One turn moves each row of this set onto another row. After a few examples, where does it send each row asked below?
siveb: [ 20  -4 -16  10  22  27  31  -2  16  -4  -3  -5  26  12   7  15   3   3
   0  -1  -5  13 -14   5 -10  -6]
vap: [ 10   5  16  16  13  17  23   1  18   2  -3  -9   9 -21 -43  22  -1   2
  -2 -22   2   2  -6  -9  -4   4]
kedep: [  5  -6  23  15  23 -26  14 -16  -1   3 -21 -12  11 -12   3   8   4  11
  -3 -21  -6  -3  11  -3   6   3]
madis: [ 16  18 -27  17   4  18  20   6  13   4  -9   7   9   8 -18   0   8  11
 -14   5  -9   5  -5   1 -19  -4]
vafi: [ -1  12  -7  17  -1  -3   4   0  28   7  -3 -13  16   6 -14  17 -16  -7
   5   9   5  22   9  23  10  -3]
seref: [ 22 -16  -1   5  28  -5  18  -3  15 -22  -6 -23  21   2  15  24   2   0
  10  -9 -18  17 -12   8   9  -9]
zur: [ -6  13   2  10  15 -20   4  10  -4  10 -14  -7   5  24   6  19   2  -7
  10 -21 -12  -1  -4  -4   4 -10]
dade: [ 27  14  -4  18  -1  -8  -9   7  15 -16  12   6  19 -33 -19  -3 -10  -4
   1   6 -20  10  11  -6   5  -3]
Pudav: [ -6  16  10   8  15 -25  -6  18   1  -8   3 -14  -7  -7  -7 -15   6   8
 -15 -12   6   6  12  -8   4   9]
dimo: [  4  12 -22   0  23   1  14  22   1 -23   4 -17   0   7   1   9  14   6
   2   3  -8   1 -30   4 -11   3]
nazul: [  7   7  24  26  17   7  -2 -10  22 -20  10  -4  20  -1   4  30  -1  -5
   2  -7 -10  26 -21  -9  11   1]
Kez: [ 18   8 -26  15   6   0   2  14  10 -29  25  -8  14 -16   2  -2   1 -10
   8  18 -12   6 -11  -5  -2  -1]
lukos: [ 18  10  13  27   8 -19  -5   0  11  -1  -9   1  26 -39 -14   5  -1  12
  -6 -15 -16   8  13  -5   7   7]
Sene: [  3   4  11  14  12   4  18  11  11  21  -8 -11  12   7 -29  22   5   0
  10 -26 -12  -7   8   2  -4  -4]
sipo: [  6   0   9  10  34  -4   6   2   8 -14  -6  -5  -2 -17 -20  22  13 -18
 -27  -1  -8 -14  -5 -13  17  -4]
fabus: [  4  20 -19  10  -2  -8   8  19  21   4  -9   3 -10  -2 -14  -2   2  14
 -22   2  -5   7  13 -11  -6   1]
ket: [ 11   1   9  12  20  11  22  -7   6 -15  11  -5   9 -31 -26   0   8   0
 -17   4   7  -3 -23  -7  -6  15]
pofu: [  1   0   1  18  16   0   9  -4  23  -1   2   2   9  -2 -11  18  -6 -23
 -19  16  14  -3   9   8  17  -8]
gumi: [ 15   1 -23   3  15 -12  27  10 -15  -5  -8 -23  -1  -8 -10  -9  10   0
 -13 -21 -13   2   2 -17   6  -9]
zarur: [  3  27  -4   3  -3 -20   4  -6  13  -2   0 -22  20   9 -14   3  -8   5
  23   2 -17  29   3   8   4  -1]
natom: [ 20   2 -10  10  -6   0  25  -9  -2   1  -6 -20  -4 -13 -17  -3   0  15
  -9 -21 -31  18 -25  -4   4  -8]
tul: [  7   8  -1  -7  19 -25  14   0  -8  -4   0 -12  23   6   3  -9   1   9
   9 -10 -24  30  -7 -16  -5   6]
Vufas: [ 11  -1  -7  -2  27 -19   8  -3  -1 -20   6  -4  13 -24  -6 -11   3   6
 -20  25 -13   2 -11   2  -3   8]
suliz: [ 16   1   2  33  -3   4   9 -15  13 -10   5 -13   5 -11  -8  17  -1   9
   7 -11 -33  30 -26   0  -1   2]
Bifip: [  2  10  24  -3  35  -3  -4   7  27 -10  -5  -5  23  12  -3  18   3  -4
 -11  -1   6  18  -1   3  11   2]

tul goes to kedep
suliz goes to vap
ket goes to siveb
And these:
Bifip goes to Vufas
lukos goes to natom

